One vector is turned by the same rotation once a step. Each row is the vector after some number of steps, and that number follows the row.
The counts run from 0 to 865.
-1.683	-0.147	0.601	-4.087	1.136	0.120	1.199	-0.664	-1.090	-1.860	-1.174	0.186	0.532	0.854	0.993	0.394	0.031	-1.045	0.981	1.059	3.281	0.782	0.671	0.308	-0.782	-0.338	-3.143	-0.956	2.011	-0.515	1.869	0.378	2.663	2.084
76
-1.148	-3.253	-0.764	-3.591	0.077	-0.440	0.839	1.409	1.119	-0.747	0.178	-0.296	-1.026	-0.305	0.794	0.250	-0.142	-0.193	1.107	0.804	4.143	-0.951	2.277	-0.919	-0.689	-0.133	-2.358	-0.001	1.480	-0.781	1.907	-0.036	2.638	0.223
795
-0.251	-2.087	0.272	-2.520	0.746	0.366	0.041	0.422	1.046	-1.244	-0.304	-1.716	-0.616	1.494	-0.333	0.765	-0.212	1.475	1.548	2.358	3.392	1.157	0.731	-1.571	-1.389	-0.190	-2.824	-0.664	1.184	-2.266	1.576	-0.260	3.160	2.039
441
-1.529	-2.112	-0.306	-4.406	0.842	-0.752	-0.327	0.648	-1.400	-0.941	-1.467	0.002	0.192	1.656	1.650	1.244	-0.565	-1.723	0.859	2.004	2.669	-0.092	1.494	0.524	-1.122	0.579	-2.098	-0.510	2.662	-0.672	1.836	0.371	2.035	0.676
801
0.144	-0.846	1.815	-2.029	0.380	0.574	-0.139	0.321	0.688	-1.465	0.051	-0.358	-1.062	1.986	-0.123	-0.091	-0.713	0.871	1.837	1.246	4.628	0.672	-0.184	0.425	-1.069	-1.065	-2.360	-1.366	1.696	-2.771	1.000	-0.055	2.859	1.700
453
-2.595	-0.928	-1.120	-2.986	0.144	-0.683	0.625	0.552	-2.591	-1.211	-0.144	-0.251	-0.025	2.107	0.445	-0.418	0.900	-1.064	2.200	1.530	2.785	0.983	1.927	-0.619	-0.745	-1.914	-2.507	-0.866	1.416	-0.988	1.723	1.562	1.774	0.409
559
-0.715	-0.876	1.266	-4.423	1.625	-0.810	0.853	-0.054	-0.356	-0.686	-0.548	0.080	0.528	3.130	1.327	0.331	-0.780	-0.207	1.198	1.690	3.068	2.229	0.469	0.566	-0.195	-1.272	-2.094	-1.424	2.224	-0.059	0.475	1.230	1.570	0.621
673
-1.049	-2.869	0.470	-3.988	0.595	-0.429	0.203	-0.928	-0.731	-0.296	-0.515	-1.131	0.524	1.590	1.476	0.013	0.187	0.299	1.938	2.086	2.124	1.253	0.609	-2.212	-0.722	-0.113	-3.017	0.882	1.715	-0.097	1.144	-0.702	2.055	2.089
122
-0.274	-1.583	1.149	-3.915	0.376	-1.143	0.012	-0.232	0.505	-0.384	0.089	1.054	-0.326	2.407	1.383	0.573	-1.804	-1.666	1.897	-0.010	3.393	1.118	0.293	0.645	-0.182	-0.829	-2.506	-1.076	2.427	-1.056	1.612	0.091	1.981	0.004
97
0.001	-3.147	1.257	-1.636	-0.517	-0.030	-0.631	0.642	-0.998	0.709	0.664	0.210	-0.704	1.184	1.138	-1.083	0.320	0.427	2.571	0.709	4.930	-0.938	0.186	-0.560	-1.195	-1.047	-2.606	0.025	2.007	-1.746	0.531	-0.136	2.269	0.390
518
-0.350	-1.057	0.586	-2.379	0.015	0.465	0.514	-0.161	0.869	-1.461	0.310	-0.003	-0.767	0.563	-0.231	0.285	-0.803	-0.400	2.036	-0.099	4.371	0.075	0.212	-0.769	-1.107	-1.001	-3.032	-0.934	1.623	-2.632	2.176	-0.939	3.167	1.776
68
-1.263	-1.750	0.225	-2.354	0.401	-0.164	-0.195	1.467	-2.592	-0.424	-0.346	-0.195	0.557	2.540	0.887	-0.142	0.864	-0.290	1.325	2.027	3.099	0.952	0.860	1.286	-1.285	-2.007	-1.802	-1.233	2.269	-1.707	1.233	1.935	1.908	-0.141
738
-0.924	-2.832	0.359	-3.207	-0.342	-0.358	-0.191	1.525	0.755	-0.384	0.339	0.545	-1.335	0.351	0.456	0.676	-1.064	-0.940	1.932	0.353	4.749	-1.170	1.309	0.583	-1.127	0.013	-1.682	-0.430	1.802	-1.691	1.228	-0.140	2.615	0.161
792
-0.614	-2.236	0.387	-4.383	0.202	-0.272	1.380	0.757	0.292	0.778	-0.123	-0.511	-0.766	2.164	0.543	1.117	-0.312	1.074	1.507	0.948	3.720	0.681	1.353	-1.964	-1.611	-0.296	-2.874	-0.447	1.454	-0.398	-0.474	0.269	2.238	0.281
490
0.396	-2.489	1.168	-2.396	-0.186	-0.571	-0.648	0.697	-0.494	0.454	0.437	0.603	-1.372	2.668	0.994	-0.605	-0.413	0.210	2.622	0.533	4.586	-0.489	1.284	-0.740	-0.227	-1.157	-3.203	-0.349	1.620	-1.393	0.266	-0.307	1.447	-0.547
501
-3.244	-1.251	-0.218	-3.601	-0.197	-0.689	0.706	0.745	-2.276	-1.198	0.112	-0.685	0.001	2.039	0.451	0.165	0.802	-0.876	2.367	1.621	2.083	2.119	0.814	-0.744	-0.496	-1.318	-2.081	-0.532	1.599	-0.760	1.386	1.423	2.019	0.760
365
0.291	-3.067	1.667	-1.990	0.586	-0.029	-0.984	0.341	-0.634	0.383	0.476	0.021	-0.265	1.758	1.318	-0.312	-0.820	0.547	2.967	1.802	4.482	0.063	-0.179	0.211	-1.425	-1.587	-1.421	-0.410	2.351	-1.800	-0.036	-0.570	1.877	0.978
710
0.210	-3.076	0.806	-1.800	0.462	0.196	-0.461	1.133	0.163	0.142	1.177	-0.378	0.439	1.096	1.016	-0.015	-0.408	0.249	1.798	1.389	4.455	0.229	0.082	0.395	-1.931	-2.540	-1.394	-0.858	2.282	-2.308	0.788	0.335	2.736	0.472
727
-1.929	-1.069	0.882	-3.110	0.474	-0.838	0.026	0.475	-1.992	-1.150	0.090	0.067	-0.418	3.243	0.453	-0.099	-0.312	-0.248	2.879	1.936	2.939	2.191	0.539	0.550	-0.557	-2.103	-1.029	-1.468	1.906	-1.403	0.559	1.147	1.439	0.632
175
-1.741	-2.151	-0.945	-3.032	0.480	-0.566	0.670	0.766	-1.771	-0.378	-0.161	-0.773	1.244	1.070	1.465	-0.706	1.692	-0.526	0.957	1.683	2.658	0.764	1.398	-0.403	-1.242	-2.058	-2.788	-0.583	1.952	-0.727	2.245	1.891	2.167	0.073
542
-0.232	-1.100	0.960	-3.066	-0.291	-0.182	1.044	1.039	1.218	-0.649	0.665	0.638	-1.124	0.890	0.487	-0.768	-0.473	0.107	1.236	-0.364	5.276	-0.356	1.073	0.061	-0.535	-1.008	-3.352	-0.970	1.269	-1.540	1.447	0.470	2.697	-0.068
277
0.894	-2.197	0.806	-2.718	0.734	-0.719	-0.612	0.025	-0.754	0.292	0.161	0.713	-0.949	3.023	1.144	-0.616	-1.024	-0.199	2.643	0.764	4.274	-0.154	1.121	-0.486	-0.461	-1.623	-2.536	-1.000	1.778	-1.024	0.506	-0.334	1.254	-0.311
500
-1.690	-2.122	0.005	-2.945	0.572	-0.962	0.171	0.085	-1.792	-0.866	0.349	-0.180	1.140	1.806	1.515	-0.865	1.097	-1.393	1.585	1.524	2.266	1.909	0.538	0.324	-0.456	-2.649	-2.346	-0.654	2.226	-0.828	2.698	1.790	1.851	0.183
351
-1.080	-1.623	0.317	-3.006	-0.052	0.303	1.378	-0.261	1.075	-1.118	0.683	-0.809	0.130	0.204	0.674	-0.682	0.649	0.266	1.305	0.674	3.460	1.104	0.214	-1.536	-0.721	-0.973	-3.716	-0.074	1.523	-1.128	2.457	0.287	3.216	1.962
844
-2.274	-2.602	1.141	-2.858	-0.514	-0.157	0.328	1.204	0.513	-1.419	1.153	0.096	-1.722	0.444	-0.164	-0.452	-0.978	-0.046	3.457	1.023	4.203	0.377	0.571	-0.188	-0.319	-0.989	-0.764	-0.263	1.556	-1.631	0.750	-0.693	2.117	1.303
390
-0.034	-0.944	2.127	-2.697	0.425	-0.063	0.367	1.144	0.399	-1.244	0.232	0.806	-0.838	1.722	0.511	-0.988	-0.283	0.126	1.050	0.657	5.283	0.403	0.592	1.406	-0.039	-1.218	-2.710	-1.428	1.748	-1.671	0.709	1.085	2.256	0.187
468
-0.385	-0.968	0.452	-2.819	1.730	0.197	0.132	-0.455	-1.196	-2.266	-1.374	-1.259	-0.038	2.036	0.661	-0.331	0.636	0.850	1.078	3.006	2.887	1.342	1.001	-0.502	-0.288	-0.663	-2.928	-1.176	1.136	-0.893	1.944	0.994	2.132	2.060
446
0.450	-2.774	0.866	-2.782	0.377	-0.124	0.228	0.395	0.214	1.012	0.355	-0.307	-0.739	2.209	0.789	0.401	-1.240	0.839	2.697	0.636	4.156	-0.171	0.711	-1.727	-1.708	-1.096	-2.682	-0.393	1.719	-1.201	-0.289	-1.094	2.152	0.269
503
-1.145	-0.813	0.234	-3.200	-0.008	0.502	1.567	0.653	-0.175	-1.061	-0.424	-0.846	-0.874	0.312	-0.097	-0.293	1.019	0.984	0.707	1.078	4.425	-0.132	1.227	-0.952	-1.294	-0.067	-3.641	-0.367	1.036	-1.321	1.102	0.768	3.271	1.565
265
-1.248	-1.608	0.006	-3.545	1.003	-0.601	-0.215	0.780	-1.306	-1.630	-0.739	1.127	-0.835	0.967	1.306	-0.696	-0.395	-1.721	1.647	1.580	4.160	-1.012	1.941	1.415	-0.224	-0.535	-1.782	-1.187	2.017	-0.519	1.932	0.507	1.442	0.011
787
-2.796	-0.663	-0.664	-3.377	0.543	0.053	1.352	0.696	-2.437	-1.712	-0.965	-0.214	-0.662	1.255	-0.003	0.024	0.644	-0.105	2.234	1.782	3.550	0.049	2.063	-0.748	-1.399	-0.711	-2.013	-0.819	1.109	-0.623	0.663	0.350	2.132	1.367
767
0.501	-1.380	1.604	-1.926	0.757	0.685	0.192	0.185	1.217	-1.568	0.369	-0.679	-1.075	1.412	0.146	-0.615	-0.650	0.970	1.403	0.999	4.698	0.743	0.296	-0.470	-0.521	-1.390	-2.755	-1.245	1.241	-2.429	1.607	-0.108	2.824	1.556
454
0.597	-2.305	0.996	-1.855	0.523	-0.048	-1.186	0.484	0.857	-1.499	0.043	-0.830	-1.104	2.359	-0.103	0.697	-1.127	0.625	1.993	1.966	3.627	0.903	0.399	-0.200	-0.534	-0.883	-2.224	-1.227	1.614	-2.975	2.069	-0.352	2.289	1.190
437
